Every row has a hidden score from 0 to 15. What is each row's score? 7 is about the middle.
-55   4   1  30  60  53 -17  21 15
-38  48 -17   0  21  14 -41   8 9
 -9  33  -1 -13 -19 -14 -23 -19 5
-46  12 -10  38  41  47 -30   8 14
 32  21 -27 -17 -25 -31  -5 -12 3
 -5  49 -26 -36 -17  -9 -24  -8 4
 -3  27  10 -31 -25 -38  -7 -22 4
-16 -13  -1  45  52  48  15  13 15
-37   1   7   0  25  18  -6  -1 12
 51 -19 -35  -3 -11   8 -57  25 5
  2  40 -32 -38 -28 -27 -25   5 3
 40 -15 -18 -30 -35 -31 -17  -1 3
-17  55 -15 -20 -17   6 -12 -10 6
 23 -37  19 -12 -10  -6 -24   5 8
 21   3 -13  -4  -6  -4  15  10 7
 10 -36   4  19  29  29 -31   8 12
 50 -20  -2  -6 -25 -11 -17   0 5
-16 -47  56  14  23   9  31  -9 14
 11   0  -6 -14 -19 -19  12 -11 6
-42  20  13 -18  12  -4 -25  -6 9
 19   0   6 -23 -13 -21 -41 -12 5
  1 -27  -4  39  38  48   0  26 14
 -7 -10  36  -4 -18 -23  16 -24 8
-10 -29  41 -25  -3 -13  -9 -21 9
  6 -37   3  11   0  -4  39  -1 10
-17 -16  36 -15 -10 -27   3 -23 8
 -2   9  20 -43 -11 -30 -35 -18 5
 33   0 -19 -29 -42 -24  -4   1 3
 10  42 -29 -26 -20  -9 -34   0 4
 22 -71   1  74  27  41  91  39 15
 26  38 -31 -46 -38 -35 -40  -2 1
-16  24 -23  -1  12  12 -17   6 9
 14   4 -14   8 -29 -17  40  12 6
 31 -19 -15  30  -3   1  60  12 9
 21 -61   0  40  58  67 -26  45 15
 -1 -27  34 -14   1 -15 -13 -26 9
 26  25 -35 -14 -29 -18 -16   4 3
 17  40  -1 -44 -50 -44  -8 -16 1
 16  36   1 -23 -45 -45   1 -29 2
  0  12  11 -24 -22 -25  29 -10 6
 78 -67 -10  29  -8  16   1  24 9
  9 -45  -9  63  42  45  47  37 15
 37  45 -33 -45 -45 -45   0 -15 0
  8   6   0 -13 -22 -26   4 -21 5
 13   8   5 -13  -1   2   4  -6 7
-14   3 -28  37  49  49 -14  31 14
  3  42 -11 -45 -41 -47 -34 -31 1
  3  16  -7   7 -37 -34  35 -11 5
-25  16 -21  22  32  48 -18  23 12
  8  20 -15   0 -23  -5   3  -9 6
 114 -127  -16   74   59   58   24   56 15
-45 -35  -1  78  81  94   0  45 15
 -7  -6  34 -35  -9 -17 -42 -24 7
 -7  40 -25  -8 -19 -17  -2  -8 5
  6 -31  16  30  10  -1  58   1 12
-24  21 -39  37  21  36 -19  33 11
-13  39 -49  37  28  26 -13  27 10
 -2  37 -23   5  25  35 -41  14 9
 31 -16 -21   6  -7 -18  21   3 7
 45  27 -26 -20 -53 -33  15  -1 1
 -3  11   5 -13 -14 -28  15 -21 6
-14 -57  51  -8  16   0  -1  -8 12
 -5  -2  17 -26 -12 -20  21  -5 7
  2  10  -1 -22 -29 -36  13 -25 4
-32   3  -7  23  46  58 -21  34 14
-26  -4  28   0  27   7   7 -18 11
 -6  10 -18  -9   3   7 -19  19 8
  3  28   1 -35 -28 -45   4 -28 3
 14  14  -9 -11 -36 -20  30  -5 5
-46  -5  38   7  45  39  -7   3 15
 28  26  -4 -35 -42 -30 -17 -16 2
-34  23   3 -18 -16 -25 -16 -30 6
 17  45 -32  -5 -42 -36   2 -12 2
-63  14  13   5  50  22 -18   6 14
